One turn moves each row of this set onto another row. After a few examples, where does it send each row asked below?
q890: -1, -3, -14, 6, -9, 2, 9, -6, -7, 3, -2, 1, -6, -9, 0, 2, 26, 9, 0, -7, -6
q277: 1, 2, -6, 20, -22, 12, 5, -2, -7, -2, -7, -3, -13, -3, -2, -11, 14, 1, 2, -7, 2
q390: 10, 9, -5, 10, -19, 13, -2, 1, -6, 2, 2, -4, -4, 0, 6, -4, 25, 5, -3, -3, 4
q59: 12, 1, -9, 18, -4, 11, 1, 2, -19, 3, 9, 1, -11, 7, -1, -1, 11, 6, -4, -9, -4
q144: 14, 1, -7, 3, -15, 17, -5, -5, -11, -1, 17, 3, -12, -4, 7, -6, 11, 13, 12, -6, -4
q546: -9, 2, -14, 4, -10, 1, -11, -1, -13, 3, -3, 12, -11, 3, 4, -7, 13, 7, 4, 5, -1
q734: 4, -6, -7, 15, -13, 6, 4, 8, -26, 10, 0, -3, -16, -10, -1, -12, 16, 6, 4, 1, -8
q343: 1, 2, -14, 18, -10, 8, -13, 2, -6, -5, 14, -1, -15, -5, 3, 0, 15, 6, -4, 1, 0
q314: 1, -2, 7, 15, -12, 15, 3, -1, -14, -5, -1, -1, -21, -10, 3, -4, 19, -2, 2, 5, 2
q251: -6, -14, -8, 14, -5, 6, -10, 7, -19, 0, -2, 0, -15, -9, -4, -4, 7, 10, 5, -1, 2
q552: 6, 0, 0, 11, -10, 4, 4, 8, -8, 1, 0, 3, -1, -5, -7, -9, 6, 19, 8, -4, 6
q285: -13, -1, -7, 14, -13, 14, 9, -3, -10, 0, -1, 1, -14, -8, 3, -11, 5, 8, 15, -9, -3
q532: -2, -6, 2, 5, -18, 4, -6, -3, -7, -4, -3, -1, -1, -11, 5, 2, 8, 9, 10, -10, 5
q595: -8, -4, 2, 12, -6, 25, -5, 5, -15, 8, 4, 1, -10, -5, 1, 6, 19, 5, 1, 0, 4
q970: 0, -2, -12, 7, -6, 0, 2, -4, -11, -2, 7, 6, -11, -12, 2, 7, 14, 6, 19, -8, -6
q808: 11, 2, -8, 12, -10, 9, 6, -3, -17, 1, 12, -3, -12, 1, -2, 0, 15, 2, -3, -7, -12
q107: 11, -3, -9, 12, -20, 13, -6, 5, -15, 6, 16, -2, -10, -7, 1, -11, 9, 6, 12, -9, 3
q27: -4, 6, -8, 0, -17, -2, -2, -1, -12, 4, -6, 6, -8, 0, 2, -15, 17, 3, 4, 3, 0
q800: 6, -3, 2, -6, -8, 10, 4, -7, -14, 1, -9, -1, -8, -6, 6, 0, 21, 9, 7, -3, -3
q762: 5, 0, -6, 4, 4, 13, 2, 0, -21, 8, 4, 5, -16, -3, 9, -2, 18, 16, 4, 1, -7
q318: -10, 3, -13, 6, -3, 20, -4, -7, -3, 0, 9, 2, -12, 1, 2, 4, 14, 11, 0, -6, -1
q625: -4, 0, -8, 9, -19, 12, -3, -3, -22, -3, 8, 12, -13, -1, -7, -12, 14, 4, 8, 3, 6
q812: 4, 9, 4, 8, -3, 9, 4, 0, -3, -3, 4, 4, -17, -6, 9, -7, 7, 0, 11, -2, 4
q54: 1, -6, -12, 19, -4, 2, 2, 4, -7, 0, -6, 6, -11, -3, 0, -5, 14, 18, -3, -3, 2
q149: -5, -7, 0, 7, -12, 4, -9, -3, -7, -8, 2, 0, -6, -11, 6, 1, 4, 11, 9, -7, 7
q324: -1, 6, -11, 4, -10, 4, -11, 7, -9, 6, 9, -5, -17, -6, 6, -7, 8, 12, 8, -4, -12
q448: -8, 1, -4, 15, -16, 17, -4, 8, -7, 8, 5, 6, -4, -7, -4, 3, 5, 3, 11, -1, -7
q660: 12, 0, -4, 16, -3, 7, -7, 5, -13, -2, -1, -9, -12, 1, 3, -5, 17, 4, 7, 8, -9
q166: -12, 1, -6, 9, -9, 20, 10, -4, -7, 3, 0, 3, -10, -4, 6, -9, 7, 14, 13, -9, -3
q169: 8, 10, -5, 7, -15, 4, -6, 8, -9, 8, -3, -2, -14, -2, 11, -11, 11, 12, 11, -8, -9
q701: 6, 0, -8, 9, -1, 11, -8, 8, -12, 7, 3, -12, -5, 1, 1, -1, 20, 3, 5, 5, -7
q893: -4, 6, -7, 0, -13, 14, -1, -7, -22, 1, 9, 10, -11, 2, 0, -7, 21, 4, 10, -2, 9

q595 goes to q54
q144 goes to q324
q27 goes to q893
Now these:
q448 goes to q552
q734 goes to q390
q59 goes to q660
q166 goes to q149
q318 goes to q251

